One turn moves every row onto another: examples first, then more rows asked
k_405: [-17 -18 -13   3  10   6   5 -12  14  -1   2   6  -4  -3  16   0  21   3]
k_617: [-3 12 -6 13  7 -2 -1 10 -6  1 23  3  4 -4 22 15 -3  0]
k_529: [-23 -15 -11   7   8  10  -6  18   8  -2   9   4   5  -9  25  14  15   2]
k_274: [-5 11 -7 18  5 -5 -3  7 -1  1 23  1  2 -8 19 14 -4  5]
k_615: [-13   2  -2  11  -5   8   1   8   1  -7  21  13  12 -12  11  11  23  -8]
k_58: [  4  -5  -6   4   9   2   0 -19   4   1  -6   4   6 -15  13  -8   1   2]
k_968: [-14  -3   9 -10  -2   9  -4   8  20   3  15   5   7 -14  14   3  12  -8]
k_531: [ -7  -6 -21  20  20   0   4   3   5  -5  14  11   5 -13  23   2  14  15]
k_30: [ -2 -10 -22   8  10  11  12  -9  16   0   3  -9  10  -3  28   1   7  -7]
k_936: [-16   0   6 -15  -2  12  -3   3  15   5  17   8   8 -12  16   2  13 -10]
k_189: [-12 -12  -8   7  13  15  -8   4  14 -19  17  -1  10 -14  14   6  16 -15]
k_177: [ -8 -15  -1  -3   4  10  13  -1   9   4   0   7  17  -2  22  -9   1   3]
k_517: [  7   1 -10   2   7  -7   3  -4   4   6  31   2  12  -7  23 -10  19   0]
k_340: [-16   6 -13   6  15 -14  -9  -6  -8  -3   8   7  -1  -5  25   0   2   3]
k_504: [ 14  -2 -13  13   9   8  -5  12   3   1  24  -3  18 -13  13  -3   4  -3]
k_442: [ -7  -5  -9  -4  -1   6 -19   1   1  -1  13   3  30 -16  26   7   4   7]
k_587: [  2   7 -12  -1   7  -1 -13 -17  16  -8  14   2   5  -1   1  -3  12   0]
k_475: [  5  -1  -4   4  12   5   0 -20   0  -2  -3   9  11 -11  13  -6   0   2]
k_597: [ -1 -10  -1  -4   0  -2 -10  -8   0  -9  10  -5   4  14  10   8   9  -3]
k_616: [-18   4 -28   2  15   0  -5  -2  11 -12  24  -2   3 -12  23   5  -1   6]
k_523: [-13  -5  -8  -5   1   7 -18  -1  15  14  13 -10  14  -1  24   6  -3  -7]

k_936 -> k_475
k_405 -> k_531
Where do these go?
k_587 -> k_504
k_58 -> k_274
k_340 -> k_615
k_30 -> k_616
k_442 -> k_597

One turn moves every row onto another: examples first, then more rows asked
k_834: [  8  -2   0   1   6   0   9  -4  -4   5  17  12   9 -16   9   6   5  -6
  -6]
k_800: [ 10  -7   2  -2  -2  -1   4   1  -1   2  12  19   7   6   6 -14  19   2
   1]
k_275: [  0  -2 -13   5  -2   9  -2  -1   1 -11   9  17   8  -6  -2  11   6  -3
 -14]
k_269: [-21   6  -4  -9 -18   7   3  -5   5   2   3   7  -6  -8   9  -1   6  -2
  -7]
k_277: [ -5  -1   0   0 -10 -15   4   2   0   9   2  13   6   6   2   5  20  -1
  11]
k_109: [  2   4   2  -1  -6 -15   3   6  17   3   8  -3   5 -15  11  -3   0  -8
   6]
k_725: [-11   8   5   6   9   5  12   4  21  -4  15  14  -3  -6  -5   1  -3   5
  12]
k_809: [-14   3   9  -2  -8   0  -5   1  -2  -3  -8  -3   1  -9  10 -13 -15   1
  11]
k_818: [ -7   2   5   5  10 -13   5   8  18   6  12  -5   4 -10  -4 -14   5   4
   5]
k_15: [ -5   0   0   3   8 -25   1  -1   6   5   5   6   5  -6   6  -7  -9   1
  -1]
k_385: [-16   5   4   7  -4   6 -14   1  11 -14 -13   8  -3   3  -1   0  -1  11
   2]
k_323: [  2  -1   6   0  10   6   8   3   3   1  -4   4  -3  12 -18   6  -7  15
  10]
k_733: [ -1   4  -2  -3   3  23  -7   0 -15   1  -5  10   9  -6   5  -3  -2   9
 -10]
k_341: [ 1  3  0  4 -2  5 14  2 23 -3 11 18 -2 -6  9  5 -9 -6  7]
k_258: [ -7   0   2  10  -6  15 -20   4  10  -9  -5   5   6   3   7  -6 -10   5
   5]
k_267: [  6  -1   1   2   6  -5 -13  -2 -11   8 -12   4  -1   2  -1  11   7   9
  -2]
k_943: [ 5  1  4 -6 -5 -6  4  0 -1 -5  9 20  3  2  2 -6 25  4  4]
k_473: [ -6  -4   1  10  -3  15  -7   3  21  -6 -14   5  -3   7   5  -9   0   7
  -4]
k_348: [ -1   0 -10   5  -2  17  -1   5   8 -11  13  10   8  -9  -7   8  13  -2
  -9]
k_742: [-7 10  3 -5  3 24 -1  3 -8 -3 -7  5  3 -9 -4  0 11 13 -7]
k_286: [ -1   1   4   2  15  -2   8  -4  -7   3  19  11   8 -15  -3   4   9   2
  -4]
k_27: [  4   1   4   1   8   4  15  -1   5   4  16   7   4 -18   1   4  17  -3
  -4]
k_713: [-19  -5  -8  -2  -5   8   1  -7   0  11   7  10  -2   1   8 -13  -3   2
 -14]
k_924: [ -4  -3 -11   8   7  12  -2   2   2  -8  12  15   8  -4 -11   4   9   3
 -14]
k_867: [  0   3  -1  -6   5  25   6  -4   8  15   6 -11   7   0   0  -3   1   3
  11]
k_384: [ -3  12  -1 -14  -5   8   1 -13  -4   4  -3   0   5  -4   7  16  -5  -1
  12]
k_573: [ -2   5  -2  -2   1 -13   0   2   9  -4   1   8   0   8  -2  -4 -22   6
  11]
k_828: [-3 -2  2  3 -8 -5 -4  8 -1 13 14  6 14  5  1 -2 16 -1 17]
k_991: [ -1   5   3  -3  -3  -1   7  -1  -4   1  -6 -16  -2  14  10   5  -6  -3
  -6]
k_959: [-18   2  10  -1   0  -2   5   0   4  -2 -16  -1  -7  -5   3 -16  -6   7
   3]
k_878: [ -6   2   0   8  10  -1   6  -1   9  -2  15  23   2  -1   3   1 -18   2
   7]
k_830: [  3   4  -2  -5  -4  26   3   1  -3   0 -11   7   3  -9   8   0   8   5
 -12]
k_461: [14 -1  4 -2 -5 17 10  9 14  2 -1 -4  0  5 -7  7 -4  3 14]
k_673: [ -5  10   8  -3  -3   5   5   5  -1  -1   1 -24   0   9   4   5   1   0
   2]
k_375: [  0 -11  -2   6  -2  -7   5   4   3  18   6  11   9  12   2  -7  16   0
   6]
k_982: [ -7   2  -3  -7  14   7  12 -16   0  13  -9   3  -1   8  -4   2  -1  10
  -2]
k_776: [ -4   5   2  -1   4  -4   8   9  22  -2   2  -1  -4   7 -11 -10  -8  11
  12]
k_290: [ 15   1   2   1  -6  10 -15   7  -2   9  -3  -6   4  -6   6  10  10   0
   6]
k_930: [ -9  -4   7   1  -5   9   5   5  10   4  -9  -7  -2  -6  10 -22  -9   1
   5]
k_86: [ 8 -5  3  6 10 10 -7  7  2 14 -6 -7 -1  2 -6  0 17 11 -1]
k_693: [ 12  -1   2  -4  -3   4   1   0  -3  -1  -4   8   3   9  -2  14 -19   3
  11]
k_606: [-25   5  -1  -3  -8  15  -5   1   1   6  16   0   1  -7   0 -12   4   4
   0]
k_423: [  6   4  -1  -4  -9  -2   5   9  23  -3   2   0   0   3   4  -5 -15  -1
  15]
k_445: [  5   0   5  -3  -4  -1  -4   3  -6  -3  18  17  11   1   2 -11  19   4
   9]
k_288: [ -5   4   5   2   7   4   4   2  -7   4   2 -19   2  16   2  -3  -7   4
  -3]

k_286 -> k_834
k_323 -> k_693
Where do these go?
k_109 -> k_818
k_830 -> k_742
k_348 -> k_924
k_878 -> k_341
k_991 -> k_673
k_473 -> k_385
k_277 -> k_828
k_573 -> k_423
k_959 -> k_809
k_800 -> k_943
k_867 -> k_982
k_290 -> k_86
k_269 -> k_606

